0: [ 28 178 135  95 123 128  95  89 141 123  77 162 120 155 132 152  73 147  91 130  76 161 165 111 174 137 149 174 146]
1: [146 123 110 126 120 120 149 177 114 111 155 141 164 148 114 136 157 128 134 150 142 119  68 113 137 138 128 175 150]
2: [109 134 136 103 160 113 141  75 176 137 142 147 131 158 141 114 131 179  82 122 130 151 111 159 145 125 124 134 130]
3: [112 109 150 160 131 110 134 138 107 162 150 112 166 115 102 127 129 157 137 117 123 123  84 119 110 120 145 101 100]
4: [118 140 174 130 120 124 128 111 133 145  97 131 113  99 112 118 132  47 116 112 137 129 144 142 139 148  99 104 120]
5: [172 140 179 121 142  97 101  98 162  85  89 154 178 165  99 106 100 114 118 131 136 158 129 129 182 152 109 171 164]
6: [122 159 117 107  88 120 132 139 112 142 163 142 121 108 149 138 136 119 139 128 128 153 149 129 100 116 110  88  99]
7: [130  87 125 156 154 143 138 117 112 150 162 121 115 121 170 135 165 153 117 152  79 106  63 115 116 142 110 103  95]
8: [127 100 109 141 133 135 123 120 153 155 135 138 149 116 119 107 133 137 143  96 101 120 112 123 137 116 113 127 138]
9: [127 122 158 162 122 115 117 130 102 144 150 143 148 125 108 109 121 164 138 183 126 102 109 126 105 112 132 120 100]
10: [132 151 151 130 117 151 128 139 130 137 148 131 123 110 126 130 104 114 133 134 150 151 116 129 160 119 117 104 126]
11: [129 175 191 116 166  64 151 155 180 129 120  85 125 125 170 103  79 123 160 108 166 131 162 185 104 120 122 120 138]
12: [108 135 147 113 133 121 136 111 150 143 147 114 140 129 136 116 101 120 158 117 134 134 142 159 126 135  83 131  71]
13: [159 147 128 148 135  95 139 106 124 115 127 171 147 104 169 159 169  82 154 113 125  53 136  92  97 141 129 112 127]
14: [123 130 153 110  89 109 121  98 162 109 118 145 157 132 104 137 102 115 118 111 170 127 131 101 174 110 110 186 157]
15: [122 141 150 183 125  91 155 123 106 160 137  85 129 110 104 143 153 141 165  68  78 105  99 126  96 103 185 104 118]
16: [132 117 139 104  86  95 146  94 145 142 116 142 171 154 121 123 140 136 123 121 167 107 159  90 118 115 167 143 142]
17: [102 101  91 165 122 156 111 134 120 136 134 127 161 140  81 121 127 136 107 160 110 137 104 112 126 124 131 136 134]
18: [134 135 127 136 123 110 130 148 125 109 156 116 175 129 113 142 149 126 127 130 169 112  61 102 132 132 136 183 150]
19: [110 100 104 142  90 114 137 148 142 168 134 107 149 144  59 119  86 189 130 144 101 113  93 123 141  78 166 188 139]
20: [129 106 161 125  95 145 119 110 117 157 111 112 133  99 121 108 156  71 108 128 116 120 142 145 103 149 111  94 136]
21: [141 155 150 153 158 128 107 143 116 126  76 136 111  86 152 132 155  90 152 166 108  90 142 134 126 135 132 119 146]
22: [140  98  70 177 166 167 124 114 115  78 143 124 117 123 123 155 135 152 151 125 151 103 138 104  97 176 147 111 149]

[137 165 155 102 118 119 147 133  95 101 144 115 112 153 164 153 140 130 151 117  99 146 135 127  70 100 170 112 116] 6
[113  95 147 168 108 176 116 110 155 130 125 119 133 136 108 114  95 132  96 162  96 154 156  79 167 129 131 125 151] 17
[166 140 164 130 139  58 116 162 153 149 100 141 133 158 175 135 160 127 143 136 140  58 161 136  53  90 115 144 119] 13
[155 129  58  92 143 156 105 102  66  87  94 142 123 145 134 173 144  96  90 134 116 127 185 117 119 174 139 142 124] 22
[148 108 113 158 144 179 132 112 144  87 143 125 118 124 159 164 121 145 131 126 126 126 123  98 136 160 157 128 123] 22
[154 147 123  67  78  99 119 184 135 128 113 187 104  88 124 113 161  84 145 170 172  81 115 146 134 127 104 189 175] 1
[131 135 169 119 107 154 123 141 146 147 137 132 135 109 141 126  93 115 159  88 190 183 130 125 153 108 125 123 115] 10
[140 113 118 114  86 176 123 114 138  95 146 136 148 173 116 107  66 118  88 103 122 197 111 115 185 128  86 113 128] 10
[133  99 121 131 154 140 131 146  95 138 107 148 136 147 156 109 148  87  99 141 151 104 130 152 100 129 108 104 111] 20
[141 129 109 118 151 142 122 137 109  90 129 124 112 184 143 118 119 119 121 117 109 149 131 168 126 141 134  92 125] 10
[119 129 125 157 130 106 125 104 129 142 101 134 128 128 131 118 124 123 142 144 121 114 153 114 134  95 125 144 121] 8
